One turn moves each row of this set onto another row. After a few examples, where does it send each row asked below?
j_543: [-22   5  17  10   9  14 -15 -23 -21  18  19 -24  12 -25  -9  11  23  -2
  31   5 -10   1 -16   7   2   3  -5]
j_100: [  1  16  -8 -15  23  16  10 -12  13  -2 -12  37 -13 -22 -18   9 -12 -16
 -15 -11 -17  -4 -14   9  -4  -8  14]
j_454: [ -3   6  24   9 -10  -2  10  -2 -18  -5   8  11   4  39   1  -5   6   6
   8 -17  40 -21  17  -2 -14   9  25]
j_758: [  1  11  23  22 -14   1  -6  11 -24  -7  13  12  10  36   6  -8  13  10
   4  -7  29 -24  15   4  -7   5  17]
j_73: [ -6   6  30  14  -4  -4  -2   4 -25 -11  10   2  -1  39  -4  -7  16  10
   7 -13  28 -31  14  13 -10   9  21]
j_629: [-21  13  16  10   9  11  -5 -24 -23  20  11 -35   4 -18  -1  11  27  -5
  25   5 -13   3 -18   7   3   6 -11]
j_115: [  9  -4  -7  10  -4  -1  38   0   3 -14 -10  -7   3  -8  30 -23  19 -10
   3 -30 -29 -11   9  18  -2  14  10]
j_309: [ 15  -4  -6   2   0  -6  40   3   0 -13 -14  -3   1  -5  34 -20  10  -9
   5 -32 -18  -2   5  18  -5  18   9]
j_574: [  7   4  -2 -10  24  17  17  -9  13 -13 -10  46 -18  -5 -14  12  -7  -9
 -18 -12 -15   1  -7   1   2  -5  14]
j_193: [  0   5  15  18  -2   7  -3   7 -19  -7  12  14   8  33   3 -10   6   1
   9 -10  37 -25  16   4 -12  11  34]
j_269: [  9   9  -2 -11  21  25  13  -8  13  -7  -3  43 -18 -19 -16  11 -13 -13
 -11  -3 -14  -5 -16   5  -7   6  12]
j_475: [ -4   8  18  11  -4  -9   2   8 -20 -10   9  21   9  33   2  -1   1   3
   2 -11  33 -26  24  -1 -14  10  24]
j_120: [-17  14  16   4  -1  12  -6 -25 -19  22   7 -21   8 -21  -4  11  31   2
  39   0 -11   1 -16  14  -1   0 -13]
j_675: [-23  15  16  13   0   9 -14 -15 -16  23  14 -25  19 -23   3  15  28  -2
  26   0  -5  -1 -17   9   0   2 -11]
j_480: [ -1  10  16  13 -10  -4   0  13 -26 -11  11  17   7  30  -2 -10  16   7
  -1   0  33 -29  18   5  -9   5  24]
j_177: [  4   5 -10 -10  18  23  15  -5  14  -9 -10  37 -12 -10 -13  15  -9 -11
 -21  -7 -18   1 -17  -1  -3 -13  13]
j_270: [ 14   0  -2 -16  19  20  21  -6   3  -5 -16  40 -14  -6 -11  12 -10 -13
 -20 -22 -11   5 -16   7  -2   2  24]
j_871: [ 13   0  -2  16  18  -5  24 -23 -28   7  -5 -22  10  10  -8 -16  -3   9
 -21 -20 -11 -32  13  19  20  11 -15]
j_258: [ 11  -3   2  13  18 -13  20 -19 -24   4 -10 -31   5  13  -4 -17  -2   7
 -10 -18  -5 -30   8  29  16   9 -17]
j_880: [-25  16   8  10   4  12 -13 -17 -15  22  23 -25   9 -25   0  17  29   2
  20   3 -10  10  -5  10   8   3  -7]
j_75: [-23  19   9   2   5  22 -11 -25 -24  23  16 -19   0 -24   1  10  23   4
  23  -2 -23   9 -13   9  -6  10 -16]
j_119: [ 12  12  -8 -19  25  24  18 -14   7 -15 -15  40 -15 -13 -13   9  -9  -8
 -15  -7 -15   1 -12  11  -6   4   8]
j_889: [ 11   9  13  -4   2  -7  21 -34 -11 -18  10 -13  -2 -25  12  -6  -4  16
 -19 -12  -8   8   7  16 -25  18 -29]
j_3: [  1   9  22  10 -10   1   3  10 -26 -15   8   5   8  37   7  -9   1   4
   6 -11  31 -21  21   8  -8  13  29]
j_614: [-20  15  10  10   4  14 -14 -24 -18  27  16 -21   4 -30  -3   7  31  -4
  17   2 -15  12 -14   8   8  -2  -6]
j_854: [ 16   4  18  10  -3  -4  25 -33 -11 -20  14 -13   1 -26  13   2   4  20
 -23 -16  -5   6  10  15 -24  15 -20]
j_964: [  8  14  -3 -22  11  23  16 -17  10   3 -13  39 -18 -11 -19   8 -17 -15
 -12 -13 -16  -1  -7  13   1   2  13]

j_119 -> j_629
j_880 -> j_480
j_258 -> j_309
Now find these:
j_543 -> j_193
j_758 -> j_574
j_454 -> j_964
j_475 -> j_100
j_270 -> j_75
j_854 -> j_871

One turn moves each row of this set onto another row. After a few examples, where does it send each row asked below?
j_529: [-17   1   0  -4  -9   5  20   2  -6  -4  34  -9 -12 -12  13]
j_685: [ 25  -8  14   1  -4   5  37  11  10  -2  12  -3  22 -19  10]
j_420: [ 29 -15  20  -3  -2  -2  29  32  15  -4   8  -5  12  -6   8]
j_18: [ 21 -18  -4   7  -7  24 -23  15   4 -20   8 -24  23  37  28]
j_588: [-15 -28  18  23  -6 -17   8  -5   0 -12   4  -6  15 -23   4]
j_282: [ -1   6  -6  14   1  22 -46  16  -6  -5  18 -29  -1  12  18]
j_623: [ 12   9  19  32  -5  14 -19 -14   9  -9   9 -30  19  34  30]
j_752: [ 17  24  14  30   3   3 -23  12   5   9   8 -45  13   8  26]
j_243: [ -3   0  12   2  -7  13  19  -5   0 -12  32  10 -14  11   3]
j_868: [ 23 -24  -8  14  10  22  -5  21 -12 -15   7 -25  23  40  13]
j_380: [  0   6   7   5  -7  14  28 -12  -3  -7  30   7   1 -10   4]
j_703: [  1  -8  23  24  -1  -3  11  -8   2  -2  10   2  19 -33  -5]
j_108: [ 22  13   2  35  -3 -12  -1  13  -6 -11  10 -37  17  35  26]
j_680: [ -4 -13  33  23   2  -7  -7   1   9  -1   6   2   5 -26 -11]
j_794: [ 12 -24  18 -12  -9  11  25  13  20  -1   7 -14  20 -14  26]
j_313: [ 13 -15  -4  28  20   8 -29  32 -17   1   0 -35  19   5   0]
j_867: [ 14 -15  -7  31   1 -10 -32  30 -12 -18   0 -30  20  15  11]
j_207: [ -1  -8  -1  16  13  39 -36   2 -11  -2  15 -24   8  22   9]

j_18 -> j_867
j_529 -> j_794
Now find these:
j_420 -> j_680
j_313 -> j_207
j_703 -> j_380
j_623 -> j_108

One turn moves each row of this set onto another row. After a few examples, where does it send each row asked below?
j_80: [ -4 -15  35  11   4   6  -5   9   6 -11  22 -10  17  -1  11  -1  23  -6]
j_869: [-13  -3   3  26  15  33  -1  -9  -7  -7 -12   4  -8   0  25  -5  15   6]
j_870: [-13  -9  -9 -18  -8   0  -5 -20   7  29  -1   2  14  25  -9   0 -15  25]
j_23: [ -7 -13   3  25  -6  15  12   3   2 -21  -6  22 -29  18  14 -16   7   9]
j_704: [ 17  18  -1  25   3  -1  11 -28   5  27  -4 -26  -5   7  -5   8  -8 -10]
j_249: [ 21  -1 -28 -11  -9  18 -13   0  13  -5  11  12   7 -18   8   0  -9   6]
j_165: [  8   9   1  -1   0 -23   8  21  -8 -14 -33   2  -9   3  -4  13 -23  18]
j_783: [  3   5 -10 -31  -6   4  -3 -14  13 -23   7  17 -15  -6   3  22  -1  15]
j_936: [ -4  -5  -8  -7 -10  23 -27  13  12  30  12   1   2  -7   5  -9 -16   0]
j_476: [  0 -10 -20 -10  -7  -8  16 -10  24  15  27  10  27   4  -2  -7  10  -7]
j_17: [-24  -1   1 -17  -3 -14 -16   7 -25  -9   3  25  -5  -2  -1 -17  12 -23]
j_166: [ 24  17  16  -9  11  -5   0  27  12  15  -1 -15  -5  16  -5  16 -12 -21]
j_872: [ -8 -10   8 -20  -5   0  10  -9   0  17  14  20  31  13  -2 -14   9 -32]
j_402: [ -6  12  23  -6   6 -30  12  30  10   1  -1 -16   3  -4  -4  22  -2  -5]
j_379: [ 19   6  21  20 -21 -20  24 -20   1  -6 -12  15 -20  19 -13  11  -6  -7]
j_765: [  4  14  13  37   1  -4  -3 -22 -13  27 -16 -11   8  -2  -4  18   6   1]
j_415: [-29   2   0 -37  -6  -6  11  -5   1 -18  11  10 -20  -2   1   1   1 -14]
j_355: [ 12  20   3   2  26 -15 -15   8  -9   8 -39  -5 -11   3   2   4 -16  -4]
j_395: [ -3  -5 -15  -2   3  -7   5 -30  12  -1 -10  47   4   4   5   0  16   6]
j_525: [  7  -4   0  -5  16   7 -14 -19  -9 -12  -3 -32  -8  23   6 -17  -9  12]
j_146: [-19  -8  15 -33   2 -12   0 -34  11  13 -11  14   2  19  -4  -7 -10   2]
j_261: [ 18  14  -8  14  -2   7  24  36   3  -2 -16  17 -10   4   4  11  -8 -16]
j_87: [ -3   4  25  34 -14 -18  12  -8 -20  11 -11  -3  22 -10  -7   3   3 -14]
j_541: [ -8 -22  24   0  -3 -12  -8  -5  -3 -22  -8 -15  -2  10   4 -25 -15  20]
j_54: [ -8  19   1  20  20 -10  12  26   0   6 -20   9  -4 -17  12   8   9 -22]
j_751: [ -5  -7 -11   4  -6  14  -7 -14 -15  18 -13  44  19  18   0  -1  12   4]
j_843: [ 37  14  -4  23  -8 -12  23 -24   5   2   0  -3 -10  13  -9   3  -2 -20]
j_139: [-18  -3  10  -7  -3   2 -44  11 -14  21   0  21  -6   5  -3  -6   2  -1]
j_46: [ 17  -8  11   5   2   7   2   7  11 -15  34  -9  -8  29   3  -4  21 -10]
j_839: [ -7  -1  35  19 -26 -23  28 -10  -7   5 -12  -2  -2   6 -13   1 -13 -11]

j_355 -> j_54
j_249 -> j_936
j_839 -> j_379
Now find these:
j_23 -> j_46
j_476 -> j_870

One turn moves each row of this set onto another row. After a few examples, where does it send each row asked below?
j_695: [ 31   4   0 -13   0   7 -16 -27  33 -17  -3  -4  -1  -1  23 -16  10   6]
j_497: [ 37 -12 -14  -3  -9   0  28   7  12   0  19 -16   7  22  25   5  -8   4]
j_832: [ 32 -11 -20   0  -4  -1  29  -3  14  -9  16 -21   7  16  30   3  -4   5]
j_563: [-11  -1  23   3 -11   1  23 -17  -7  -6 -15   7  12 -12 -14 -19  18 -16]
j_436: [ 15 -22  12  -4  11 -17  10   4 -17 -28 -14  12 -10  -6   6   9  10  37]
j_665: [ -1  -3 -30 -32  -5  31  15   4 -12  15  -6  -2  -3  10 -11 -13  13   6]
j_719: [ 37  12   5 -15   1   7   5 -21  31 -17 -16  13   8  -1  19 -19   1   5]
j_760: [ 23  19   0 -33  -2   6 -27  10 -26 -14 -14   1 -24  -6  20   5   3  -9]
j_315: [ 31   4  -2 -18   3  14  -3 -16  43 -16  -6  -3   3   6  18 -14  -1   9]
j_911: [ -5  -3  28   3 -14   6  23 -18  -2  -3 -14  13  14  -8 -10 -21  14 -12]
j_272: [-14 -11   3  -7 -15 -19  12  -1 -19 -19  -9 -39   4   7  10  -1   2  -6]
j_625: [ 35 -11 -19  -4  -6   3  33   7  11  -6  15 -21   5  17  27   3  -7   2]
j_421: [ 14 -26   1   0  15 -23  12   5 -13 -23  -7  14  -8  -5   6   3  11  33]
j_32: [ 10   2  21  10   8  25 -11 -10   5  -4  15  -3  -8  -6   6  30 -23  -3]
j_706: [  3   9  26   6   7  22 -10 -13  13  -5  23   1  -8  -1   4  20 -21   0]
j_455: [  9   2  27   8   3  29  -8 -11   6   1  18  -3   1   4   2  24 -24   0]
j_886: [ -6   0  32   0 -11   5  25 -16  -6  -2 -12  14  17 -11  -6 -15  20  -7]
j_431: [ 21  12  -7 -28  -5  11 -31   3 -21 -19 -15   6 -25   0  21   8   5 -16]
j_609: [ 26  -9 -21   2 -17  33  19   9 -26 -20  -7  12 -13   5   3  -5  -2 -27]
j_748: [  2   6  24   1  -3  32  -9  -7  25  -6   9  -3  -7  -5  11  23 -18  -7]
j_717: [ -2   2  34   1 -13   1  25 -13 -10  -3  -9  17  10   0 -14 -14  15 -16]
j_43: [  9 -27   2  -6   1 -22   7  11 -12 -33 -15  10  -2 -13  15   2  -4  30]
j_376: [ 12 -23   4  -6  17 -23  10   9 -15 -29 -18  12  -1  -3   5  13   4  27]
j_950: [ 25  -7 -13  -2 -20  35  17   4 -20 -20  -6  17 -15  -2  -6   4  13 -27]
j_887: [ -5   3 -22 -22  15  28   4   3 -16  19  -2  -6   6  10 -13 -10  19   5]
j_55: [ 17  13   0 -26   0  12 -26   9 -25 -18 -15   6 -24   1  23   9  19 -10]
j_14: [-16   5   8 -11 -18 -19   2   0 -17  -4 -21 -31   0  12  21 -10  -4  -2]
j_122: [  6   8  21   6   2  25  -5 -17  22   0  16  -9  -5   3   1  24 -15  -2]
j_155: [ 27  17   4 -30   3   9 -26   7 -21 -18 -21   7 -16   2  27   8  12  -8]
j_596: [ 12   0 -35 -25   4  30   5   4 -21  12  -2  -2  -2   9 -10 -12  15  10]
j_696: [ 26   8   4 -10  -1  13  -1 -37  32 -17  -4   6  -6   8  22 -18   5   5]
j_182: [ -2   6 -27 -21   5  25   5   1 -14  13  -1  -2  -3   4 -16 -20  25  12]
j_890: [  5 -22   9   4   8 -23   3  10 -18 -33 -16   9  -2 -12   7   8   8  25]
j_711: [-18  -1   8  -8  -4 -18   9   2 -14 -26 -22 -35  -1   9  17  -4   2  -9]
j_723: [  5   4 -22 -22  14  29   5  14 -15  16  -2  -9   1  12 -11 -17  16  14]
j_29: [ 18   3  -8  -5 -24  30  29  14 -24 -25   5  17 -13   9  10   8   0 -23]
j_651: [-22 -13  13   0 -19 -12   7   0 -16 -13 -21 -30   9   4  13  -4  -6   1]
j_21: [ -4  -6  30   6 -11  -4  22 -21  -8   0 -14   9   9  -3 -16 -14  13 -10]
j_837: [ 17 -27   0   9   4 -19  13   4 -13 -26 -14  10  -2 -10   8  14   5  31]
j_804: [  6   9  16   1   4  23 -16  -9  11  -8  15 -10  -2   2   2  30 -21  -9]
j_6: [ 16  13   1 -33  -6   7 -28   4 -23 -21 -17   1 -25  -1  23   7   5 -11]
j_775: [ 19  -4 -13 -14 -22  36  17  10 -25 -26  -4  20 -24  -1   0   3   6 -13]
j_627: [ 39  -8 -17  -2   4   4  25   2   8  -6  22 -23  10  11  25  -1 -11   4]
j_728: [ 36  -4 -13   0  -5  -1  29   2   2   2  17 -26   6  15  29  -4  -9   7]
j_988: [  4   1 -28 -15   9  32  10   5 -18  23  -7  -3  -1   7  -7 -12  14   9]

j_272 -> j_695
j_706 -> j_988
j_775 -> j_651
Now find these:
j_182 -> j_837
j_563 -> j_832
j_890 -> j_122
j_55 -> j_21
j_497 -> j_760
j_696 -> j_609
j_436 -> j_455
j_717 -> j_728
j_421 -> j_32
j_43 -> j_748
j_625 -> j_6
j_719 -> j_29

